In the rows, zero is written as 128.
The rows of Y fall into 3 groups, which share some directions, and each row is roughly a mix of its group's hidden directions.
Y (114 x 11):
[[127 172 172 151 138 129  89 159 164 104 127]
 [138 164 133 143 120  77 135 128  62 114 131]
 [110 126 144 180 180 126 116 166 117 156 147]
 [168 168 145 138  93  86 105 147 121  98 106]
 [129 153 122 132 108 123 188 185 152 125 147]
 [114  82 105 153 154 140 119 154  95 178 113]
 [140 157 130 176 132  97 109 181 140 121 163]
 [ 75  89 151 108 142 167 126 105 129 165 127]
 [181 142  82 153 129 133 174 140 113 105 122]
 [185 108 107 137 124 164 128 116  88 101  99]
 [110 110  99 109 106 141  77 160 179 129 137]
 [117 136 166 133  93  84 136 158 142  91  89]
 [123  70  82 113 142 128 135 119  96 162 153]
 [123 177 139 132 120  95 119 195 128 140 148]
 [137  93 112  98  94 135 172  86 127  99 103]
 [178  94  91 104 114 132 157  88 106 133 123]
 [ 86 114  90 175 147 150 166 135 113 108 145]
 [104  79 118  87 115 111 153  90  99 106 143]
 [106 135 133 132 173 179 162 111 161 115 158]
 [107 100 124 117 148 148  90 113 186 169 123]
 [183 156 121 153 100 103 158 153 109 108 102]
 [146 152 151 155 159  84 111 135  84 131  89]
 [121 116 112 174 143 159 114 176 158 146  91]
 [ 68 149 140 122 125  88 137 122 151 139 175]
 [145  89  71 139 109  96 174 142 124 128 122]
 [164  95 150 132 126 127  96  59 132 121 130]
 [137 188 140 143 134 121 104 185 138 151 143]
 [126 150 140 166 124  63  97  95 116 138 112]
 [ 91 138 153 128 127 117 157 174 158 141 179]
 [121  93 103 104 142 205 128 140 129 117 127]
 [140  55 146 117 126  97 112 106 135 132  95]
 [133 149 129 111  97 149 185 171  94 108 131]
 [ 73  99 127 164 137 177 134 109 127 103 142]
 [155 101 141  85 132 117 132  82  72 128 126]
 [140 139 112 187 130 105 146  97 107  80 111]
 [118  99 117 114 204 153  96 120 123 135 119]
 [159 122 125 142 125 101  88  68 128 132  88]
 [ 86 179 123 135 125  66 127 134 126 145 111]
 [105 162 130 160 148 151 108 178 167 155 131]
 [102 158 139 102 144  98 117 190 123 164 135]
 [ 94 129 109 137 110 154 123 158 193 130 161]
 [150  96  74 139 117 136 153 134 174 154 103]
 [126 149 146  91 128 125 166 190 117 135 164]
 [111 146 159  92 144 114 113 100  65 119 109]
 [130 172 154 124  94 158 150 147 162 104  89]
 [166 107  98  92 110 121 167 117  79 129 146]
 [ 98  97 101 126 149 193 141 102 150 144 132]
 [127 146 151 155 140  76  90 143  80 146 137]
 [164 149 114 124  81 150 180 115 132 100 104]
 [124 157  68 140 123 164 170 149 141 140 150]
 [135 173 136 153 137  93 110 156 161  99 170]
 [ 84 119 130 116  56 119 132 130 151 155 136]
 [125 120  85 115 135 137 107  96 188 166 133]
 [ 71 113 164  94 149 156 102 139 134 147 152]
 [139 145 134 184 122 101 141 159  75 113 144]
 [168 106  76 113 115 167 143 118 106  98 149]
 [157 132 121 133 177 151 179  96  97 112 113]
 [130 156 162 164 195 123 144 125 112 121 151]
 [148 115  76 110  78 143 174 115 135 119 129]
 [174 144 106  69 111 126 121 103 130 161 150]
 [183 142 119 149 112  83 116 101  86 117 122]
 [100 133 182 167 148  98 102 153 111 150 142]
 [ 79 153 166 113 142 110  87 158 134 139 158]
 [155  97 119 112  76  98 133 125  85 143 160]
 [149 148  89 164 174 137 180 128 123 114 117]
 [193 117 133  96 104  95 111 107 139 144 102]
 [168 137 106 104 140 103  84 155  82 149 128]
 [130 118  99 164 144 183 175 149 102 125 130]
 [118 142 143  61 124 149 169 109 104 102 121]
 [161 138 137 108  65  89  97 140 125 109 141]
 [111 129  72 115 109 166 172 113 137  93 128]
 [149 110 141 133 133 123 142  86  61  91 130]
 [164 161 146 175 101 109 129 169 110 123  98]
 [134 100 157 136 129 129 158 155  58 104 125]
 [130 153 126 126  63  87 110 148 158 113 150]
 [131 121 133  72 124 105 102  80 111 116  88]
 [ 98 121 151 179 128 136 139 132 192 138 111]
 [172 115  82 117  81 138 166 128 123 113 148]
 [110 113 121 159 105  74 160 161 130  93 106]
 [141 168  97 102 106 160 145 158 170 159 134]
 [ 95  99 129 123 144 126  72  86 157 150 149]
 [124 165 109 152 110 131 180 177 103 105 136]
 [127 144 162 137 103 106 184 112 180 120 131]
 [126 106 109  99 113 185 172  99 148 118 149]
 [113 168 178  97 121 145  88 134 166 138 119]
 [152 144 151 158 146  76  92 158  98 127 146]
 [ 98 143  94 102 129 168 167 173 138 122 105]
 [159 112 111  96 103 141 152  70 132  97 151]
 [ 93 160 156 156 142  85  95 152 155 132 153]
 [154 106  94 131 133 174 174 158  99 149 134]
 [181 149 115 119  82 126 166 113 113  96 110]
 [157 124 144 156 105  72 143 137 105  90  96]
 [212 111 106 135 105 129 133 112 135 117 129]
 [112  99 116 146 114 183 149 158 152 149 170]
 [117 153 128  80 136 173 101 107 155 162 154]
 [125 118 135 187 140 118  95 161 166 161 113]
 [127 111  73 110 124 181 137 100 114  96 110]
 [120 146 170 109  98  93 156  85 113 120 164]
 [111 116 113 152 111 157 190 132 135 148 174]
 [126 112 131 130 196 173 139 110 111 134  95]
 [112 127  83 137 110 170 181 134 146  95 122]
 [143 122 100  81  91 159 175 101 138 120 117]
 [135 109 102  96 117 151 127  55 137 104 118]
 [164 121 119 107 104  97 166 138  69 114 140]
 [131 125 142 159 145  89  72 142  93 152 156]
 [107 141 155 160 171 133  76 156 135 156 144]
 [107 140 109  71 143 163 130 137 100 124  80]
 [108 145 119 166 121 111 110 177 170 133 171]
 [161 148 114 143 137 125 198 101  99 110 125]
 [103 106  91  96 143 189 120 148 155 135 112]
 [166 124  83 116 115 142 171 167 111 159 141]
 [143 160  92 108 113  89 133 111  69 110 131]
 [ 76 134 154 171 131  88 114 125 138 142 167]
 [111 114  93 111 130 179 114 137 176 124  88]]
Here is one row of each group, with its name. Which group are the others in?
[ 71 143 148 164 130 118 137 120 175 137  95] -> N
[ 74 123  88 122 140 129 127 153 162 160 165] -> T
[160 108  93  97 118 155 169  90 105 117 102] -> A

[131 130 115 168 140 174 135  76 151 105  98] -> T
[117 122 110 171 121  87 103 177 112 165 118] -> A
[ 94 100 132 108 149 135  74  98 111 138 170] -> N
[113 148 154  63 137 121 130 136 167 158 102] -> N
[116 122 197 145 119 114 156 104 169 126 148] -> N
[102 144  99 113 124 153 173 188 151 128 136] -> N
[142 134 164 125 135  86  94 186 113 155 139] -> T
[111 164 108 108 137 194 133 135 147 156 155] -> T
[152  81 110 143 148 147 144 142  79 155 163] -> A
[125  83  81 131 138 164 173 114 100 133 143] -> T
[128  94  73  94  84 154 124 132 157 129 129] -> A
